Each row is where one point has got to under a steady rotation. How many ticks took it there?
The counts run from 0 to 329.
[-17 -13  13  -2 -21  22 -14  15   3  26 -21 -14  -8 -13 -16 -20  12   5
  37  25   4  11  -9   5 -38 -15 -18  14 -26   0   3  16 -30  -5  -4   7
 -29  -4  55  20  26   6  -6  18 -11   0  -2 -24  -6  11 -14] | 191
[ -1  12  17  15 -24  -6  22  16  -5  19 -16  -3  23 -16  10 -14 -26  11
   0  21   6   3 -10  18 -12 -39 -40  28   4 -14 -22   5  10  -5  35   8
 -21 -10  55  11   7   9   5  -5  -2 -18 -14  10 -13   0   4] | 1
[ -3  14  39  16   5  26  33   5   6   7  10 -11 -17  19  -3  32  11  -6
  22 -18  23 -21  17  -5  27  14 -14   8 -31 -23 -14  -2 -35   0  23  21
 -25  -3   2  17  -3  19 -16   5  13  39  18 -13 -15   4   6] | 48
[-14  16   0  17 -23   7  -5  17 -10 -43   2 -24  19 -14  18 -23 -27  -2
 -13   2   6  14 -33   4  -9 -20 -33 -10  32   9   6 -14  31  -1   4   0
  28   0 -26   4   4   5 -16  -5  33 -34  24  -3   4  16  25] | 142
[  0  20  12   4  -5  16  31  22 -25 -14 -14   5   8  15   8   5  18   1
  10 -39   0  21  11   7  -1  12 -35  21  -5  19 -13  34 -16   9  36  20
 -28   1   5  10  36  -4 -21   4   2   0  12 -45  35  -3   7] | 40
[ 21   4  19  -2   4  15  22  19 -21 -38  10  -6  20   8   9   6  -6 -27
 -18 -40  -2   6  14   6 -10 -17   7  18   2  14 -13 -23  21 -13  21  25
   5 -17  -6  37  18   8 -34  21   3   5  17 -20  34   4  24] | 62
[-28   4   5  31 -22  -2  27  -7 -12 -29  13 -30  13  -2  28  -5 -24   4
   5 -23  26  -5   5   2  33 -16 -24  -5  17  10  18  12 -23 -17  41 -20
 -19  16 -26   0  -3 -13  -5  -2  11   4  23 -34  -9   2  19] | 306
[ 11  -6   9  -2  -1  28  13  27  -9 -26  12  -7  -4  17   0   7  12  -6
   9 -35  13   7   8 -10  -9   8   5   7 -38  16  -3   0 -16  -9  15  34
 -19 -16  -7  26  25  -4 -35  22   4  29  15 -41  40  11  18] | 50
[-33  -6  32  31   9   7   5 -10  30   0   9 -46   4  11  -1 -16   9  -4
  20   2   4 -35 -27  -2  -2  -9 -23 -16   4 -19  26 -25 -21 -26  -1 -15
 -13  12  -5  -1 -33   7   5  26  22   5  19  -3 -41   1  17] | 314
[-28  22   8  30 -23 -26   9 -16   6 -18   5 -18 -10  -3   5  15  17  23
 -10  -5   7 -24 -24  27  12  -3 -42 -14  10   8   4   5  -4  10   5  15
 -31  -7 -44   5 -21  20 -10   6   7   9  38 -13 -25 -12  -7] | 290
[ 11  50  29  17  38  -3  35  -1  42  -9  -7 -12  -4  12  -3  24  36  -5
  13 -23  -8 -27  -2  -9  16  -1 -24  14  -9 -18   2 -23  -9 -11   8  25
  -9  17  -2  25  -2  18 -23  18   0   1  14   3  -3   1 -17] | 65
[ 16  23  43   7 -17  16  25   4 -26   7   1   8  17  18  -6  11 -13 -13
   8 -20   7   2   6  33   7  -9 -39  20  11   7 -17  -3 -12 -21  29  16
 -22   1  29  35   1  34  -9   4   3   7  10  -4  -6 -11  38] | 46
[ -4  23   6  18 -20  -4  20   8 -12  18 -13  10  12 -20   3   3 -11  12
  15  17  13  12  -1   9   5 -26 -41  33  -5  10  -7  27 -16  -4  39   8
 -36   5  50  23  23   4  -6   3 -11  -8  -6 -21  -3   7  -6] | 12
[ -3   0  13   8 -23  14  -3  12  -3  11 -18  14   0 -11 -12   1  19   3
  35   7   4  21 -15  -6 -25 -22 -21  16 -26  13  -8  15 -17  -5  -1  19
 -40   5  27  35  20  11 -37  27 -19  12   5 -38   3   0  -3] | 22
[-13 -24   7  19 -11  -6  -8  -8  20  -9  21 -33 -14 -17   6 -11  19  11
 -11 -10   9 -37 -31   2 -11  -7  13 -18 -10   7  12 -32 -13  -5   9  18
 -31 -22 -25  27 -32   6  -9  36  13  34  10 -23  -7  -3   7] | 292
[ 15   7  10 -16   6 -20  17  29 -28  -8 -12 -19 -12  24  -5   1   0  12
 -20 -22   6 -30   4  47  -1 -32 -28  12 -22  25  19   9 -16 -11  16  36
 -27 -11  -6  25  15  10  -4  27  -8  -1   1 -14  21   9  12] | 68
[ 12  -7  32  -6  10  16  24   5 -11 -33  -3 -17  -1  22  15   3   4 -25
  11 -35 -11   4  25  17   8 -21   8  23  11   1   6 -28  19 -32  11   5
   0   3  -2  33  28   6 -18  32 -14   4  34 -26  24   9  10] | 73
[  5   3  26  16  18  -9  25 -13  41  14   3 -23  -6  -9  12   6  37   0
   6 -11 -11 -42  -4  14  -1 -16   5  16   2 -13   7 -35 -14 -15  22  -3
 -35  -4   8  35 -15  19   1  35 -15  18   5   0  -9  -5 -22] | 269
[ 12 -19  39  -2  20  25  19  14   9 -19   9 -22  -4  18   9  -6  11 -35
   8 -35 -15 -18  25  11  -3 -16  29  16  -5 -21   8 -46  16 -26   7  11
   0 -13   7  29   6   5  -1  26   2  15  19  -9  11  11   7] | 72
[ 20   2  20  -9  24  19  31  16  19 -15  -3  -9   9  14   7  -6  27 -14
  21 -41 -17   9   9  -3 -19 -14   9  31  -2   4  -3 -23  13 -28  29   7
  -6   5  21  30  21   6 -20  32  -7  -5   6 -11  38  -4   0] | 242
[-16 -13  14  -2 -30 -22  30   8 -22 -16  -2 -23 -15   4  15   4  -5   5
 -13 -25   1 -29  26  50  20 -19 -18  18  -8  10   6  19  -2   5  25   7
 -34 -20 -21   8  22  -4   5   4 -21  22  34 -26   8   2  -6] | 272
[-10  -7  15  10 -33   4   4  -7 -12 -12  12 -38  26 -15  18 -22 -20  -4
 -15  -4  13 -20 -20  41  -6 -19 -20  -6  33   8  12   0   5 -14  29 -24
 -13  -1 -16   0 -15  24  26   7  15  -6  16  -1  -7  -2  39] | 125
[ -7  28  14  29 -17 -32  27 -19   6 -18  -7   0   9 -21  11  18  10   5
  -6 -18  -6  -8 -13  34  23 -25 -29  18  35  14 -10  -4  18 -15  23   1
 -24   8 -21  32   6  15 -15  16 -19  -9  25 -15  -9 -21  -7] | 278
[ 11  10  29  -5   1  -2  29  10 -28   0 -10 -15 -10  32  -9   6   2  -6
   5 -23  -1 -14  14  46   8 -20 -48  12 -11  17  15  13 -30 -25  23  22
 -31   8  16  22  12  19  -8  16  -9   6  16 -24   2  -3  29] | 57
[-16  18  30  11  -5  -8  43  -1   0 -16   3 -23 -24  14  11  26   3   6
  12 -20   6 -30  35  19  35 -12 -17  18  -6 -21  -8  -6   1   4  16   8
 -16 -13 -20   7  11  -1 -11  -5 -11  25  39  -3 -11   8 -24] | 262
[-19  12  24  19  -4  21  -1   8  35  30 -18 -13  -7 -12  -9  -9  29   3
  40  31  -9  -3 -20 -14 -30 -13 -26   7 -13 -17  -1   3 -21   2   1  -1
 -26  -5  53  18  12  12   7   9  -3   4  -3  -6 -19   0 -32] | 190
[-30  -3 -16  15 -21  10 -14  10 -15 -52   6 -28   7  -9  18 -22  -4  14
   3 -13  12  10 -16  -6  -5  -7 -21 -18  13  27  23  16  -2  -3   7  -9
   0   8 -42   4  20 -17 -25   9  10  -4  33 -43  15  12   9] | 130
[ -7  24  24  16  -5  40  35  16  14  16   0 -18  -4  12   1  13  11  -1
  26 -13  12   0  18   2   6  22 -39  16 -10 -23 -20  16 -26  13  38   3
 -20   0  23  -5  12  13  -2 -23  13  24  19   2   3   2  -2] | 217
[ -5  32  13   7   0  21  36  38   4   1   4  -9 -13  17   3  25  -4   9
  -1 -19  20 -16  17   0   5  21 -33  15 -26 -11 -26  22 -26  23  36  32
 -18 -25   3  -1  15   4  -9 -21  22  19   3  -6  17  16   0] | 228
[-29 -23  15  10 -12   4  -6  -1 -23 -24   3 -40  -2  16  10 -30 -13   1
  19  -5  22 -11  -2   1   1 -24 -11 -15 -15  22  37   5 -25 -28   9  -5
 -15  10  -9  -1   4 -21 -16  22   4   2  19 -40 -10  19  27] | 316
[ 25  47  23  19  16   5  34  21  27 -18  -5  -9   5   9   3  18  18  -8
 -27 -34 -15 -11 -11   1  -2  13 -28  17   5 -14 -28 -18  12  16  32  41
 -11 -19  -5  20  -1  22 -14  -1  27   1   6   9  14 -11  11] | 53
[-25   3  -5  34   9   5  13   6  23 -33   8 -38  -8   1  22  -7  19  15
  -4 -22   5 -24 -14 -26   2  19 -21 -20   4  -9  17  -2 -16  14  12   6
 -18  -9 -38 -16 -14 -26  -9  -1  28  14  27 -23   0  14 -15] | 308
[ -8 -14   8   4 -23  21 -23  17  -4   0   4 -15  18 -27   3 -35 -35   1
   8  31  22   4 -27  -7 -27 -55   0  12  -8   9   1 -18   7 -20   4   6
   9 -12  30  24   9   3 -10   9   6 -16  -8  -6  -4  24  14] | 169
[-15  -4   4  33   7  21  -9  10  36 -37  14 -36  17  -1  26 -28   9 -11
  -7 -14   3 -16 -29 -41 -18  -2  10 -13   5 -19  12 -42   6  -1   9   6
  21  -8 -19   5 -24 -11 -15  17  36  -8  21 -16   5  16   6] | 320
[ 13  27  17   9  14  20  38  30  25  -7  13 -16  -2   5  10  12   4 -10
  -9 -32   6 -22   9 -13   5   7   4  25 -14 -29 -34 -31   7   5  41  31
  -7 -28   6  19  -5   7 -13  -6  23  22   5  17  22  14   1] | 240
